One turn moves each row of this set onto another row. After a few examples, where does it send each row asked below?
Q_403: [ 11   1  13   9 -26   8  13 -23  49 -37 -20  -1]
Q_65: [ 29   8  -5 -20 -22  13  42   4  28  -5 -18  12]
Q_5: [ 35  25  12 -13 -17  -5   3 -14 -15 -12 -11  28]
Q_41: [  6  -9 -21  22 -40 -16  -5  22  -4   0  -5  -6]
Q_60: [ 11  20   8  19 -41 -10  17  19  28   3  -4 -14]
Q_136: [ 16   8   6   6  -5  -8  29 -27  33  -5 -30 -32]
Q_875: [  7  -8 -51   6  13   0   5  -4  20   5 -17   9]
Q_683: [ 21  -6 -36 -20  -6  27  18   0  -3  -1 -18  17]
Q_890: [-22 -12  17  15 -10  16  21  25   8 -12 -20   5]
Q_563: [ 25  34  -4 -13 -19  33  24  -6  28  -2 -12   1]
Q_514: [ 13  42   5  11 -30  20   9   3  28   2  -4 -15]
Q_164: [ -2   1 -47  12  10  17  -8  -5  26  -3  -9  15]
Q_670: [ 12  -1 -46  24 -16 -17 -19  -6  20 -10 -14   5]
Q_664: [ 22  27   0   3 -11   3  10 -15 -17  -4 -41 -27]
Q_629: [  1   5 -44  24  -8   5 -24  -5  26 -12  -7  11]
Q_163: [ -9  14   3 -19  22   3 -32  -6   2 -17  -5   4]
Q_478: [  9  23 -29  -1  -9  44  -8  -5   0   1  -6   3]
Q_978: [ -7  10   8  17  18   6 -21 -22  24 -14  -7 -27]
Q_842: [ 20  -3   1  -2 -37 -14  38  19  28  -1 -13   1]
Q_131: [-10 -16  14  25   0 -19 -16  -5  26 -22  -6 -20]
Q_200: [  4 -10  12   2 -31  19   8   8   9 -42 -27  25]
Q_180: [ 31  14   1  -6 -31  11   2 -17  -7 -36 -40   5]
Q_97: [ 16 -10 -53  13  -2 -21   0  -5  15   0 -21   4]
Q_844: [  1  20 -19  25 -30  15 -22   8   0   1   1 -11]
Q_628: [-11  11  10  16   4   7  21  11  -8  10 -29 -27]
Q_358: [ -4  -1  11  10   4   6  34 -13  43  -2 -21 -23]
Q_93: [  5 -13  -3 -29  17 -29  -9   0  -4 -17 -16   8]
Q_995: [ 23 -24  -5 -19  15  -4   8 -29  20 -31 -26   2]
Q_792: [ 17   5  20  -6 -20  -3   5   5  -3 -17  -1  43]
Q_188: [ 14   6  -3 -11  27  16  -8 -38  19 -19 -20 -14]
Q_418: [  1  23  22   8   4  -6  11  10 -13  20   1   7]
Q_61: [ 20 -25 -30  -6 -23 -10  21  16  -5  -1 -17  11]
Q_567: [  1   0  -4 -33  29  -3 -13  -8  -2 -14 -12  10]
Q_507: [ -6  -5  16  13  -9  16  24 -10  53 -22 -15  -5]
Q_395: [ 26   9   6   6 -23  -7  16 -33  38 -25 -30 -19]
Q_835: [-10  10   6  -3   5 -17 -39   1   1 -21  -2  -1]
Q_483: [  8 -37   5   2  -2 -27   3  -9  25 -33 -17   0]
Q_147: [-4  4 26  7 -8 -3 11 19 -2  0  6 30]
Q_611: [ 25  35  13  -4  -1  -6   6 -11 -20  11 -10   6]
Q_87: [ -1  -7   3 -10   1 -38 -26   4  -1 -20  -9   1]

Q_978 moves to Q_995
Q_563 moves to Q_842
Q_611 moves to Q_792
Now these:
Q_844 moves to Q_683
Q_507 moves to Q_136
Q_87 moves to Q_163
Q_890 moves to Q_664
Q_629 moves to Q_875

One turn moves each row of this set onto another row. After a few examples, where does it send each row asked below?
Q_294: [ 13 -20 -17   6  -2  16  10   4 -38  17   3  -2  -5 -43  22   4 -14]
Q_58: [ 14  17  16   1  -3 -13  -7   8 -10  33 -32  30  -4  -1  -5  17 -18]
Q_866: [-27  -9 -22  20  16  -6  13   5  -4 -12   1 -11  13 -56  13  -3  18]
Q_39: [ 10   2  -6   2  23   3 -28  33 -11  -4 -27  15  16   8   7 -18 -23]
Q_40: [-12   0  26  -7  38  -9 -11  10 -15  -6  18  -3   5 -19 -10 -11 -30]
Q_879: [ 11 -17  21  40  -5   1   5 -22  -3  -1 -15 -18  -7  -6 -19  -4  11]
Q_383: [-14 -16  41 -29   5   3 -12  20  10  20 -15  26   9  -9  21   4   8]
Q_971: [ 23 -15  -3 -22  -9  -2   1   9  17  11  -5  -5 -16 -18 -17  19  43]
Q_749: [ 40   4   1   1  -1   7 -10 -16   4   5  -5 -12  15 -37  -4 -46  -4]
Q_245: [  4 -18 -10 -16  -8  26  -5   2 -33  33 -11   1  -7 -32 -28  10   3]
Q_132: [ 24 -28 -27  14 -17   2  18  -4  17  20   0   3 -20  -8   9  10  14]
Q_767: [-15   3 -12   0   3  -6   2 -40  13  -5 -14   6  -4 -32  -4 -51  16]
Q_810: [-17  -7 -24  -9  36   2 -20  12   7   7 -14  34 -14  18   1 -14  -2]
Q_556: [-12  -2 -19 -24  -7 -16 -12  -8 -20 -33 -26 -15   4 -12  12  20  -5]
Q_238: [ 10  -4  21  -4   1 -11   2   7 -10 -24 -18 -42  -4 -13 -17 -10  20]
Q_555: [ -8  -5   7  13   2 -17 -16 -28  -8 -23 -11   8   5 -27  11  35  16]
Q_338: [-38 -13 -48  -7  -2   6   8   5  -6   4 -19 -14   8 -27 -16  -7   6]
Q_778: [ 29   4 -18 -15  -5  -9 -21 -40   8 -16  -8  19  -6 -17  11 -22  -1]
Q_883: [ -1  -6  14  -5   8  -7  -9  48  24   3 -24   7  31  -8  15 -17   5]
Q_385: [-16 -10   6  10 -10 -11  30  32   0  22 -19  18  -2 -14 -12 -36 -12]
Q_941: [ -1   7  11 -19  -7   7 -10 -41 -15  19 -18  15   9 -51  11 -23  -2]
Q_493: [ 17   4 -16 -20 -10  -2  -4 -17  33  21  -5   9  16 -50  17 -21  19]
Q_178: [-34 -18  26 -12  31  15  -5   7  -2  26  -9  19 -12   1  -7 -24   6]
Q_240: [-18 -19  -8 -30  -1 -21   7  19   8  -9  14  38  -6 -15  17   1 -18]
Q_896: [ -7  19  -1   6  35 -25  -6  13  39  14  -3   4   4  -4 -14   7   8]

Q_39 moves to Q_178
Q_941 moves to Q_749
Now these:
Q_238 moves to Q_338
Q_240 moves to Q_58
Q_555 moves to Q_294

